Families of rows that turns and mirrors carry onto each other, the same ones carrying the whole set onto itself: the rest of each named row's family, in list order:
3 families of 5 rows:
q986: [ 3.34  4.38 -3.04 -2.06  1.55 -2.60 -0.62 -0.53]
q344: [-0.89  0.95  0.94 -3.01 -0.02 -2.94  0.26  0.97]
q580: [ 0.13  0.57 -5.84  1.60  4.23  0.54 -0.81  0.34]
q305: [-2.22 -1.28  0.21 -0.98  2.28  1.10 -0.26  2.88]
q696: [-1.97  0.33  2.27 -1.15  2.22 -1.65  0.24  0.63]
q703: [ 2.21  3.80 -2.34 -2.11  0.48 -3.51 -0.59 -1.27]
q318: [-0.87 -0.24 -3.08  0.78  2.71  3.42 -0.82  1.97]
q316: [ 2.72  3.37 -5.28  0.65  3.11 -0.04 -1.66 -0.91]
q394: [ 1.62  4.13 -5.06  0.63  2.26 -3.18 -1.10 -0.04]
q468: [-1.45 -1.58  0.85 -1.46  0.76  0.53 -0.25  2.21]
q495: [-0.11  0.28 -3.65  1.22  4.19  2.83 -1.47  1.79]
q790: [ 0.34  3.97 -0.04 -1.10  1.10 -4.45 -0.47  0.11]
q327: [ 1.12  1.30  0.88 -3.09 -0.01 -3.16 -0.13  0.66]
q535: [ 2.09  3.40 -5.50  0.38  3.27  1.49 -1.09  0.22]
q558: [-2.20 -1.77 -1.39  0.46  4.12  1.40 -0.06  0.68]

Which other rows belong to the same family as q790? q580, q696, q394, q558
Which other rows belong to the same family as q468? q986, q318, q327, q535
Which other rows belong to the same family as q316? q344, q305, q703, q495

Families of rows that turns and mirrors carry onto each other, the same ones carrying the whole set onto itself: the rest of each named row's family, in list order:
7 families of 4 rows:
q545: [ 0.82  3.79 -1.35  0.15  2.37 -0.34  3.16 -0.95  0.39  2.74  2.46]
q581: [ 2.75  0.74  3.29 -3.31 -1.01 -3.52  2.39 -4.28  1.20  5.05  5.75]
q475: [ 1.34  1.68 -1.02 -1.04  2.79 -2.92  3.89  1.35 -1.23  0.86  3.93]
q168: [ 6.86  0.12 -1.12 -1.18 -0.04 -2.52 -0.60 -3.27 -2.36  4.05  3.14]
q563: [ 1.14 -2.64 -1.36  0.16  2.55 -1.30  2.18 -3.73  1.42  1.52  8.24]
q656: [ 3.06 -0.38  3.72 -0.93 -0.74 -5.01  0.55 -5.93 -0.55  3.82  4.12]
q273: [ 2.02  0.64  2.32 -0.57 -2.54 -4.75  0.57 -3.15  0.32  4.26  6.48]
q248: [ 4.76 -0.18  2.91 -3.27 -0.04 -4.33  2.07 -5.47 -0.13  5.05  5.73]
q470: [ 3.44  0.92  3.39 -1.30  0.87 -2.22  1.17 -7.67  0.33  3.84  6.06]
q591: [ 5.08  2.22 -1.35  1.04 -0.56 -1.47 -1.82 -3.38 -1.69  2.21  3.46]
q189: [ 0.19 -0.36 -0.80  1.44  3.44 -2.44  1.85 -2.44  2.58  3.61  7.86]
q526: [ 0.47  3.21 -1.07 -0.37  2.17 -2.61  4.13 -0.68 -2.53  1.04  2.28]
q598: [ 2.43  1.96 -2.46 -0.69  3.26 -1.00  5.69 -0.17 -0.72  1.88  3.83]
q462: [ 6.46  2.70 -0.03 -1.52  1.95 -3.07  0.64 -1.87 -3.53  5.32  4.74]
q730: [ 7.02  1.50  0.55 -0.52  2.49 -3.01 -0.41 -4.68 -2.87  3.35  2.96]
q74: [ 0.31 -0.82 -1.89  0.25  3.02 -1.81  2.74 -5.01  2.14 -0.02  6.44]
q636: [-0.69 -1.19 -2.02 -0.52  3.31 -1.27  5.03 -3.52  0.31  2.87  6.74]
q974: [ 1.85  0.33 -3.15 -1.29  3.36 -2.92  2.66  0.80 -2.14  1.24  3.87]
q853: [-0.82 -1.39  0.28 -1.07  2.50 -2.05  3.17 -5.02  1.69 -0.23  5.24]
q914: [ 6.15  0.91  0.25  0.20  2.13 -2.49 -1.38 -2.20 -3.22  5.05  4.86]
q523: [ 5.35  0.43  1.23 -2.75 -1.01 -4.73  0.51 -5.58  0.61  3.85  5.82]
q266: [ 0.22  0.81 -0.84  0.73  4.77 -0.42  3.92 -1.05 -2.16  1.49  3.86]
q80: [ 0.79 -2.89 -1.50 -0.73  3.51 -2.06  4.30 -3.53  0.54  1.19  7.40]
q84: [ 6.49  1.91  1.74 -1.12  0.89 -4.04 -1.05 -3.19 -1.84  2.24  3.12]
q645: [ 6.03  2.05 -1.04  0.96  3.04 -2.76 -1.71 -4.07 -2.12  3.42  3.54]
q197: [ 0.47 -0.73  0.16  1.70  4.46 -2.49  4.34 -3.99  1.43  1.15  6.76]
q85: [ 0.94  1.31 -1.11 -0.52  3.73 -1.93  4.81 -1.41 -2.37  0.19  2.57]
q451: [ 2.54  1.54  2.68 -2.16 -1.03 -2.82  1.79 -6.86 -0.25  4.89  4.62]

Which other rows belong to the same family as q451? q475, q74, q914
Which other rows belong to the same family as q273? q545, q591, q189
Which other rows belong to the same family as q656? q168, q598, q197
Which other rows belong to the same family as q523? q636, q266, q84
Which other rows belong to the same family as q470? q462, q974, q853
Which other rows belong to the same family as q526? q581, q563, q645

